In the rows, 128 means zero.
Each path below is one point turned by a fixed rotation once a step. After each direction that follows a path, write how fast that rotation turns it, in degrees each step (0 if it stays still).
Each turn is a multiple of 5 degrees from 10 to 175, or 0.
Each row of a path follows its step; steps can be skipped.
path 1
step 0: [109, 135, 134, 189, 155, 153, 154, 167, 130, 141, 149, 120, 108,  82, 111,
 167, 125, 121, 115, 124, 138, 118, 155, 147, 105, 131,  94, 141,  78, 119,
 118, 122, 146, 117, 136, 154,  90, 144, 134, 109, 120, 162]
step 1: [126, 159, 142,  93,  83, 158, 139, 170, 154, 140, 142, 133, 113,  93, 134,
 119, 137,  82, 102, 101, 133, 136, 114, 119, 151, 136, 139, 166, 103, 141,
 100, 118, 148, 154, 178, 147, 141, 136, 144, 131,  99, 103]
step 2: [112, 118, 151, 139,  94, 171, 115, 104, 111, 123, 157, 148, 137, 185, 162,
 156, 115, 150, 119, 129, 152, 124, 144, 135, 111,  74, 142, 146, 116, 115,
  93, 122, 165, 127, 153, 139, 108, 143, 130, 154,  93, 114]
step 3: [116, 166, 150, 175, 114, 150, 116, 173,  73, 107, 146, 129,  91, 147, 119,
 132, 111, 109, 112, 135, 165, 124, 104, 100, 144, 107, 119, 125, 104, 129,
 130, 122, 142, 139, 104, 143, 140,  91, 143, 127, 146, 177]
step 4: [127, 122, 174, 128, 109, 151, 181, 111, 108, 156, 136, 110, 106, 134, 154,
 115, 144, 102, 134,  97,  87, 126, 114,  93, 116, 130, 116, 197, 125, 141,
 131, 126, 124, 146, 119, 113, 135, 134, 151, 116,  96, 167]
step 6: [152, 151, 106, 160,  90, 131, 124, 162, 119, 135, 123, 115, 109, 111, 163,
 164,  87, 118,  86, 106, 139, 122, 120, 116, 125, 128, 158, 138, 158,  98,
 132,  91, 111, 151, 163, 149, 123, 157, 131, 148, 145, 175]
step 7: [180, 141, 144, 121,  93, 139, 139, 118,  75, 175, 163, 133, 145, 154, 101,
 165, 135, 139, 106, 116, 103, 127, 143, 136, 132, 141, 156, 155, 116, 154,
 102, 174, 137, 133, 153, 147, 132, 120, 146, 120, 128, 153]
step 8: [131, 168, 157, 153, 181, 156, 162, 168,  95, 116, 120, 128, 160, 137, 149,
 146,  93, 118, 112, 109, 134, 106, 122, 131, 116, 135, 141, 160,  90, 131,
  99, 135, 132, 105, 110, 123,  73, 125, 132, 137, 133, 105]
step 9: [138, 190, 145, 147,  70, 164, 128, 113, 145, 147, 146, 121,  82, 102, 118,
 138, 103, 107, 131, 123, 126, 115, 111, 138, 115, 168, 104, 152,  80,  95,
 139,  95, 132, 118, 132, 126, 121, 152, 138, 134, 128, 119]
step 10: [147, 143, 119, 135,  85, 156, 156, 155, 139, 104, 139, 129, 151, 162, 127,
 141, 177, 143, 120, 106, 115, 121, 162, 121, 112,  99, 125, 157, 108, 114,
  96, 103, 173, 128, 165, 119, 157, 134, 177, 128, 138, 123]
step 11: [133, 138, 136, 184, 130, 138, 107, 162, 100, 159,  86, 161, 105, 136, 155,
 143, 133, 136, 129, 116, 127, 119, 120, 142, 153,  75, 139, 136,  77, 110,
  87, 114, 144, 152, 122, 150, 112, 119, 113, 126,  99, 150]
step 12: [ 91, 175, 157, 143,  99, 141, 100, 155, 108, 124, 153, 136, 107, 146, 125,
 156, 146,  83, 122, 129,  89, 114, 109,  97, 137, 137, 112, 151, 137, 172,
 130, 133, 109, 125, 142, 146, 110, 163, 149, 118,  92, 152]
[131, 130, 117, 132, 134, 137, 128, 125, 131, 131, 127, 136, 126, 140, 117,
 121, 119, 138, 130, 123, 123, 128, 130, 124, 132, 123, 137, 124, 131, 135,
 127, 126, 142, 134, 121, 139, 139, 137, 126, 139, 135, 139]
90
[115, 137, 141, 125, 144, 130, 128, 130, 134, 134, 135, 131, 132, 125, 130,
 131, 132, 123, 126, 120, 119, 127, 130, 129, 127, 140, 139, 128, 126, 133,
 127, 123, 131, 136, 118, 127, 132, 130, 115, 114, 121, 127]
95
[124, 126, 130, 135, 129, 127, 139, 137, 126, 116, 120, 125, 138, 131, 123,
 120, 128, 123, 122, 139, 132, 137, 131, 137, 122, 128, 133, 120, 131, 122,
 124, 127, 140, 132, 123, 140, 117, 126, 134, 114, 136, 129]
140
[143, 127, 128, 125, 131, 125, 137, 128, 121, 131, 119, 131, 134, 124, 119,
 136, 111, 131, 129, 124, 131, 122, 131, 127, 111, 146, 131, 123, 137, 130,
 122, 129, 119, 129, 135, 126, 131, 128, 123, 125, 130, 129]
40
[126, 119, 123, 134, 120, 120, 135, 112, 120, 133, 122, 120, 126, 124, 131,
 122, 125, 125, 127, 131, 127, 130, 123, 137, 125, 127, 137, 136, 121, 122,
 120, 122, 129, 141, 122, 121, 122, 141, 114, 134, 122, 130]
155
[128, 120, 115, 130, 130, 126, 114, 131, 128, 131, 121, 125, 140, 119, 134,
 140, 128, 119, 130, 126, 125, 135, 136, 128, 135, 129, 129, 129, 126, 141,
 129, 129, 129, 133, 144, 144, 123, 135, 126, 125, 122, 133]
65
